(in the rows, 128 means zero)
Rotation paths and how fast each direction turns (degrees a step)
Each turn is a multiple of 5 degrees from 10 to 175, or 0.
Each row of a path follows its step; steps can be skipped.
Path 1:
step 0: [133 131 126 130 114 133 125 133 136 133 128 122 126 118 141 126 129 128
 118 121 116 127 138 123 135 132 135]
step 1: [134 124 123 128 119 123 126 112 126 131 137 129 125 127 118 126 129 123
 125 134 133 132 114 131 119 116 122]
step 2: [124 126 125 112 133 123 126 142 126 124 116 126 130 130 131 127 122 123
 137 123 120 129 115 125 137 131 131]
step 3: [131 142 130 127 137 131 130 123 124 135 133 135 126 138 132 120 135 135
 122 121 134 140 140 128 128 126 120]
step 4: [120 124 115 139 121 123 132 129 115 133 128 122 126 122 121 134 132 135
 125 133 122 119 129 121 135 134 135]
step 5: [126 121 131 126 137 127 127 112 141 123 128 135 122 123 126 128 119 121
 120 118 125 125 124 142 130 127 125]
step 6: [131 137 127 125 119 128 113 135 122 124 122 141 127 126 135 135 131 122
 137 131 133 123 127 117 125 134 120]
step 7: [128 127 124 132 128 127 146 129 136 132 130 123 140 138 120 124 122 135
 134 120 132 128 130 125 129 123 114]
step 8: [116 127 132 132 134 131 112 144 129 139 132 121 122 120 124 125 135 126
 121 132 127 124 129 135 134 128 130]
step 9: [136 122 133 117 123 132 139 114 133 131 130 129 123 131 141 141 130 129
 115 134 129 124 126 123 131 127 124]
step 10: [140 131 120 129 118 130 119 134 126 124 129 128 132 126 122 118 128 128
 128 114 121 125 114 126 118 130 134]
[124 127 128 128 125 131 135 128 125 128 124 125 127 128 132 130 129 122
 130 127 128 127 127 127 130 127 128]
155
[130 126 132 128 124 132 127 133 135 130 130 125 130 127 128 129 129 127
 127 130 131 124 127 128 127 126 125]
40
[131 126 128 130 125 126 129 126 124 130 125 126 131 130 126 134 128 134
 129 128 130 128 124 129 127 127 127]
130
[127 127 130 128 131 129 127 126 125 127 128 120 130 129 127 126 130 128
 124 129 130 128 131 126 131 133 126]
80
Path 2:
step 0: [135 117 129 132 117 130 124 127 117 117 121 138 125 126 131 127 116 127
 133 132 132 119 123 132 130 136 135]
step 1: [123 135 117 133 124 126 132 132 131 133 123 133 131 135 132 138 124 137
 116 120 137 124 141 134 135 129 133]
step 2: [124 124 136 127 125 137 133 117 118 124 135 127 123 133 130 134 134 123
 123 124 126 129 121 145 131 140 129]
step 3: [123 119 119 138 111 128 129 132 122 127 114 124 134 129 131 127 120 131
 132 129 116 121 131 132 128 129 133]
step 4: [128 136 125 132 124 124 136 118 121 124 132 142 118 126 129 133 113 135
 118 120 136 131 131 131 126 130 132]
step 5: [123 129 126 127 124 144 135 133 129 119 125 119 132 133 132 133 128 126
 133 128 136 124 127 144 135 136 140]
step 6: [134 116 121 133 116 125 119 123 115 132 131 134 130 130 137 135 126 131
 124 122 123 117 130 128 131 139 127]
step 7: [116 135 121 136 126 124 139 124 128 131 119 130 125 128 129 135 120 127
 117 125 125 131 124 145 133 121 131]
step 8: [125 125 130 129 117 138 130 122 116 116 132 118 120 129 127 128 125 136
 129 128 132 128 127 133 116 141 136]
step 9: [125 125 115 130 120 126 134 131 121 127 127 137 139 125 137 134 116 122
 137 122 128 121 135 128 138 130 134]
step 10: [140 132 124 133 129 130 130 122 124 124 128 127 120 133 130 137 123 132
 110 122 135 121 120 143 130 127 129]
[129 128 132 130 127 129 124 130 130 127 125 125 126 130 128 124 128 124
 130 127 131 125 124 132 123 129 130]
135
[128 127 127 125 123 133 129 123 129 126 129 127 131 126 126 128 133 124
 131 130 129 129 130 129 127 131 126]
120
[128 126 128 129 126 132 128 128 127 129 130 129 133 128 130 123 123 126
 125 129 126 124 125 126 130 127 123]
115
[125 124 125 127 126 127 122 129 131 127 132 130 130 130 127 126 128 134
 129 129 126 126 129 128 126 128 132]
135
[125 127 131 123 128 124 130 128 129 125 126 130 130 123 130 127 129 126
 127 131 128 126 126 130 132 126 132]
160
[126 132 129 129 129 128 125 134 123 124 130 129 131 127 126 128 127 126
 128 130 134 129 132 128 128 130 127]
90
